Questions about the grid below. Rows and columns are numbered from 1.
1) Which number is the entry in row 3 and column 1?
2) Which number is the entry at row 2, column 1?
3) Which number is the entry just right of the largest entry?
4) Which number is the entry just right of 126?
5) Which number is the entry just left of the largest entry?
6) Which number is the entry in row 3 and column 3?
7) Which number is the top entry of the column that holds the smallest entry?
8) Which number is the entry in row 2 and column 3?
130	140	120	124	141	127	136	106	130
108	144	148	126	137	145	116	125	132
144	128	138	129	147	130	115	121	116
119	141	125	122	142	133	137	108	131
1) 144
2) 108
3) 126
4) 137
5) 144
6) 138
7) 106
8) 148

[[124 128 126 130 121 128 129 130 132 122 124 131 136 124 132 128]
 [131 134 130 133 123 118 130 129 135 143 129 126 134 122 124 127]
 [120 133 126 125 125 132 131 129 123 112 127 123 135 127 133 139]
 [131 128 133 130 139 127 134 124 127 123 130 124 124 124 129 119]
 [127 129 128 123 137 124 126 130 130 135 126 128 125 126 133 125]
 [122 125 124 118 124 126 127 131 124 140 126 121 122 125 120 129]
 [124 124 140 127 129 127 127 124 128 139 131 127 124 127 134 130]
 [125 133 121 122 133 133 128 125 130 127 125 128 127 132 112 121]
 [127 124 113 133 138 128 129 133 131 118 133 129 140 121 121 126]
 [131 124 127 131 129 122 130 132 126 126 129 123 120 131 132 126]
 [131 127 126 130 135 128 128 131 134 141 125 132 132 133 106 125]]
Counting starts at 1.
Read off the entry at row 3, column 1.
Answer: 120
Read off the entry at row 3, column 2.
Answer: 133
The entry at row 2, column 1 is 131
Read off the bottom-right entry.
Answer: 125
The bottom entry of the column that holds the smallest entry -> 106
The entry just right of the largest entry is 129
Read off the entry directly below the largest entry.
Answer: 112
Read off the top-left entry.
Answer: 124
Read off the entry at row 3, column 3.
Answer: 126
The entry in the bottom-left corner -> 131
The top-right entry: 128
Read off the top entry of the column that holds the smallest entry.
Answer: 132
The entry directly above the smallest entry is 132
The entry directly above the largest entry -> 122
Read off the bottom entry of the column that holds the largest entry.
Answer: 141
The entry at row 2, column 2: 134
The entry in row 1 and column 3 is 126
The entry at row 2, column 3 is 130

data =
135  133  134  142  143  123  127  141  124  132  132  124  128  131  143  123
135  132  120  129  101  116  140  137  124  133  131  120  131  124  132  114
139  129  116  131  100  116  135  138  122  138  131  121  131  126  135  114
139  135  139  142  143  126  127  142  121  130  138  127  128  128  138  128
138  131  120  132  101  115  140  139  122  134  135  124  130  125  136  117
137  131  121  137  100  115  129  140  121  139  132  121  130  125  135  112
141  135  125  133  145  129  129  145  124  130  131  121  126  129  132  130
136  133  119  138  102  112  128  139  122  138  133  121  130  129  137  112
134  129  119  133  100  112  141  137  122  133  132  121  130  128  137  114
136  128  120  144  103  117  134  136  119  130  132  122  128  125  138  114
The first entry on the diagonal from the top-right corner: 123
The first entry in reading order? 135
The largest entry in the first column -> 141
The bottom-left entry is 136
The largest entry in the last column? 130
The second entry in reading order? 133
The fifth entry from the end, reading row by row -> 122
The bottom-right entry: 114
The third entry, reading row by row? 134
The 3rd entry on the diagonal from the top-right corner? 126
The third entry from the end, reading row by row -> 125
The smallest entry in the first column -> 134

Questions about the grid below. Rows and columns are numbered from 1.
1) The entry at row 1, column 3?
2) The entry in row 1 and column 2?
3) The entry in row 1 and column 1?
4) The entry at row 3, column 1?
5) The top-right entry?
6) The entry in the bottom-left corner?
7) The entry in the bottom-right corner?
8) The entry in row 2 and column 1?
[[135 113 131 123 146 131 124 120 124 111]
 [126 134 126 133 112 123 134 137 142 141]
 [139 112 132 124 145 127 127 124 130 113]
 [134 137 123 117 134 133 142 129 134 143]
 [122 133 121 119 136 140 127 118 111 126]
 [129 135 139 130 135 122 120 128 114 129]
 [132 136 136 123 141 127 126 126 114 132]
 [128 149 128 120 130 130 137 130 120 149]
 [124 123 137 137 128 121 114 128 118 116]]
1) 131
2) 113
3) 135
4) 139
5) 111
6) 124
7) 116
8) 126
